In the data rows, the value 128 means zero.
Some points, each followed by its number:
[112  41 127 149 161 112 179 130 213 116 124 124] 0
[139 158 151 121 107 173  64 169 121 106 118 156] 1
[111 164  53  16 149 150 159  23 148  69 116 234] 2
[174 197 142 147 130 126  67  13  25  81  28 183] 3
[102 123  91  88 192 126 179  96 137 110  95 131] 4
[149 140 148 162 116 138 106 135  19 147 103  87] 5
[124  19 207  77  56 113 181 255 137 130 218 150] 6
[196 116 144 126 112 115  80 146 157 181 121  88] 7
[106 174  99  92 153 119 147 127 113 131  76  89] 8
[146  81  92 140 103 149  77 156 123 160 174 110] 9
[116  65  38 136 160 110 206 147 169 167 108 145] 10
[222 161 164 153  92 219  15 153 167 110 145 129] 11
[165 163 136 135 126 152 102  96 139  98  82 165] 12
[179  64 133 181 121 145  28 177 121 255 129  51] 13
[ 48  98 121 136 161 109 124 108  97 130  93 139] 14
[123 161 157 116  46 175 120 145 106  98 152 141] 15
[162 134 126 178 145 123 161  98 132  75 187  67] 16
[202  67 122  99 123 142 153 225 195 219 151  96] 17
[121 114  92 140 181 136 161 100 140  76 106 125] 18
[178 114 133 150  94 153 143  96 175  94 160 144] 19
[ 61 198 176  76 167  68 101   0 146  47 143 192] 20
[121 230 200  12 112  93 101 216 151 176  80 122] 21
[165  90  89 175 175  59 184 106 127 145 105 125] 22
[ 96 103 108 156  73 177 114 165 130 181 145 105] 23
[209 179 180 118  39 181 123 140 105 108 112  72] 24
[152 132 163 200  55 196 134 149 156  97 134  96] 25
[168 101 126 129 103 143 122 175 135 145 176 132] 26
[ 65 191 118 109 136 106  89 119 127 105  79  78] 27
[152 164 156 118  82 175  56 188 106 139 114 136] 28
[120 192 133 111 113 116 100  99 133 112 110 107] 29
[ 85 175 130  52 157 179 186  84 157   0 167 223] 30
[ 82 189  96  65 151 120 126  56 122  84 119 181] 31
[121 176 152  92  88 157 146 140  95 114 142 106] 32
[102 130 121 112 128 174 181 202 170  97 213 105] 33
[ 91 133 123  85 129 154 190 207 190  67 202 100] 34
[ 99  90  80  83 180 145 179 108 129 143  99 126] 35
[140 165 199 116 100 129  57 160 107 130 127 154] 36
[164  34  55 204 173 124 169 120 177 163 132 120] 37
[104 156 164 186 132  99   8 149  59 226 137  84] 38
[109 129 130 157  83 110 149 159  72 162 120  78] 39
[ 98 191  73  43 168 132 183  72 128  84  95 130] 40
[ 97  97 119 124 148 106 217 103 154  85 165 135] 41
[223 182 109  96 102 118 174  50 148  88 129 154] 42
[127 131  76  68 129  94 190 102 194 145  81 127] 43
[141  93 130 146 126 105 171 178 135 180 185  91] 44
[172 135 156 248  65 232  51 130 147  86 194 115] 45
[127 106 141 185 132 164 131 122 134  80 116  84] 46
[121  49 130 150 143  63 162 222 140 179 133  46] 47
[171 132 146 193 165  84  23  90  62 182  58  27] 48
[164 155 162 103 127 132  68 149 135 185 104 106] 49
[121 127 161 153 111 144 117 146 161 115 152 123] 50
[ 90 100 115  79 213 107 189 139 148 122 160 127] 51
[150 103  67 152 183 123 120 122 127 209 151 185] 52
[165 160 145 141 128  65 116 116  68  81 109 100] 53
[119 186 121  69  91 116 192  41 207 102 102 151] 54
[ 89  65 111  73 153 163 184 179 182 156 134 142] 55
[138 128 103 152 120 128 125 134 128  91 154 140] 56
[101 101 113 150 155 123  90 124 116 197 195 184] 57
[177 126 157 132  74 141 161 139 162 184 130  79] 58
[143 130 163 140 106 135 109 133 134 107 129 105] 59
[137  73 125 156 164 127 152 119 157 123 119 133] 60
[ 90  92 134  90 159 139 165 210 111 196 113  40] 61
[120 123  85 102 126 125 183 101 195  88 162 187] 62
[144 159  91 121 107 145 151  92 162  85 102  77] 63
[163 149 123 161 109 132  31 137  35 197  89 102] 64
[171 134 184 125 110 110  84 190 125 191 113  93] 65
[225  87  87 117 120 132 234  83 196 108 124 156] 66
[100 171  93 104 116 105 163  65 159  74 161 155] 67
[165  87 138 137 108 140  88  94 132  84  96 164] 68
[168 153 140 128  78 105 110 121  97 163 131 104] 69
[156 135 126 119 152 115 137 112 145 113 106 174] 70
[ 96  99  99 125 158 140 156 124 135  99 156 166] 71
[104 189  68 104 149 143 112 113 114  86  57 214] 72
[191 121  42 174 135 167 152  64 153 141  43 104] 73
[129 206 198   0 108 102 141 213 180 169 106 126] 74
[ 88 218 164  87 164 144  92  84  71 123 127 203] 75
[141  77 143 146 140 112 170 190 130 190 194 104] 76
[119 110 157 134 122 105 117 143 112 147 128 107] 77
[120 146 122  98 126 143 139 126 121  99 109  93] 78
[151 116 131  94 119 162  95 102 123 168  87 190] 79
[147  83  47 110 158 127 177 163 152 186  49 109] 80
[131  88  80 133 185 109 153 110 161 162 113 150] 81
[106 127 149 118 106 214 151 177 131 134 119 105] 82
[ 51 163 123 196 176 106  33  86  70  50 159 255] 83
[192 117 206 141  83 110  57 195 137 224 115  96] 84
[ 96 202 117 166 109  93 101  29  84  87 144 163] 85
[156 174 185 155 104 124 105 123  76 156 116  88] 86
[144 121 141  93 148 142 181 199 176 196 114  75] 87
[ 74 174 163 137 103 139  69 124  94 105 125 144] 88
[100 133  96 124  84  91 160  78 115  81 124 141] 89
[126  65 138 127 169 150  99 183 126 135 132  96] 90
[132  77 119 161 155 127 159 197 164 182 138 120] 91
[115 102  67 128 180  71 199  53 139  68  71 117] 92
[ 62 136 172  45 129 136 208 224 125 133 130  43] 93
[108 129 169 182 122 163 114 160 175 125 189 126] 94
[168 100 107 188 159  82 128  98 149 122 147 176] 95
[109 115  76 103 156 133 209 128 140 146  97 113] 96
[ 91  83 171 151 114 187  79 190 143 121 188 132] 97
[151 166 139 137  84 121  40 131  52 136 132 159] 98
[153 119 128 139 133  90 136 135 102  82 131 104] 99
[140 101 142 153 105 193  93 190 135 161 119  76] 100
[155 182 182 155  89 101  97 151  79 160 137 126] 101
New points follow, each followed by the number of its nearest point above by angle, seen from the average point of the numbered points.
[135  39 143 190 119  47 156 201 125 175 124  36] 47
[115 102  70 140 160  86 158  56 145  74  73 133] 92
[113  80  58 118 181 101 201 154 169 164 115 145] 10
[ 90 183  35 116 170 132 107  85 117 124  48 222] 72
[161 157  41  41 163  66 244  94 195 150  27 135] 43
[ 72 137 160 128 107 199 119 179 139 102 138  86] 82
[116  97 117 136 151 140 162 114 126  82 161 154] 71
[ 78 164 144 134 117 123  70 139  98 128 150 132] 88
[160 131 162 142  91 141 102 136 164 111 128 103] 59
[159 130  76 168 139 137 135  62 148 102 113 153] 73
[ 94 112 114 124 155 139 116 121 130  60 172 181] 71
[ 63 113 101 129 171 111 145 132 121 125 126 152] 14
[147 133 159 149  99 152 106 147  52 149  98  89] 5
[168 133  70 133 164 106 199  60 166  94  87 129] 92
[129  82 106 140 104 143  89 171 136 165 167 107] 9
[140 155 111 124 111 139 154 103 150  92 113  95] 63
[ 96  39  87  68 178 170 248 213 226 161 122 133] 55
[141 183 127 145 132 133  69  49  62 101  65 172] 3
[159 127 128 102  56 138 102 147 146 136  83 101] 24
[122  94  22 183 226  97 145  90 167 129 107 159] 81
[100 187 127 161 120  88 116  28  87  84 142 151] 85
[195 108 141 127 108 109  66 138 143 166 107  99] 7
[123 161 122  85  87 143 170  78 188 100 103 141] 54
[142 111 152 145 153 114  60 122  84 163  95  74] 48
[188 158 162 143  66  97  92 107  70 172 121  99] 69
[115 189 107 151  72 158 121  90 140  35 116  97] 63
[162 131 126 170 133 112 143  90 127  72 173  89] 16
[138 192 255 137  70 115  69 101  20 152 105  41] 86
[113 130 101  71 193 103 195  91 115 102 111 166] 4
[ 99 120  74 152 203  50 154  62 126  63  55 184] 92
[159 217 130 172 123 118  51  10  34  97  51 168] 3
[ 82  42  87 123 175 180 213 133 159  51 165 175] 71
[ 61 114 169 154 108 207  95 228 100 139 169 132] 97
[104 201 121 171  91 117  97  18  45  79 142 173] 85
[101 103 153 165 138  80 155 102  53 158 208 156] 57
[165  97 133 124 113 120 115  75 149 108 133 171] 68
[ 77 115 202 101 118  67  97 147 101 166 167 110] 77
[121 115 131 109 148 150 175 207 156 199 135  97] 87
[124  92 136 131 149 154  97 146 122 134 132 116] 90
[203  88 129 113 126 130 133 215 166 227 145 106] 17
[186 113  93 115 118 138 194 101 165 119 128 133] 66
[ 81  68  87 168 145 148 135 110 148 108 148 192] 71
[105 124 185 163 149  69  16 188  34 241 130  74] 38
[131 148 135 133 139 116  70 126 109 171 123 114] 38
[236   5 140 107 150 129 136 227 201 244 115  79] 17
[ 89 189 124 164 143  92  55  72  91  87 184 247] 83
[184 128 174 169  86 194  36 155 168 148 129 100] 11
[100  95 120 137 135 111 205  97 144  67 150 129] 41
[109  61  50 114 208 106 213 158 180 177 106 131] 10
[131 194 105 146 129 134  62  21  47  94  48 177] 3
[ 93 135 114 114  81  96 133  79 104  77 144 165] 89
[109 117 114 134  60  83 143  60  98  85 134 124] 89
[ 66 126 111 158 116 162 109 135 138 139 122 107] 23
[114 129 102 177  96  79 140 158  79 174 129  93] 39
[ 79 244 156 126 109 119  54 101 131  96  93  95] 29
[ 96  81 208  96 113  83 119 131  91 165 172  74] 77
[151 168 110  97  98 143 177  82 181 102 118 141] 54
[ 92 191  84  39 184 108 196  61 112  87  79 143] 40
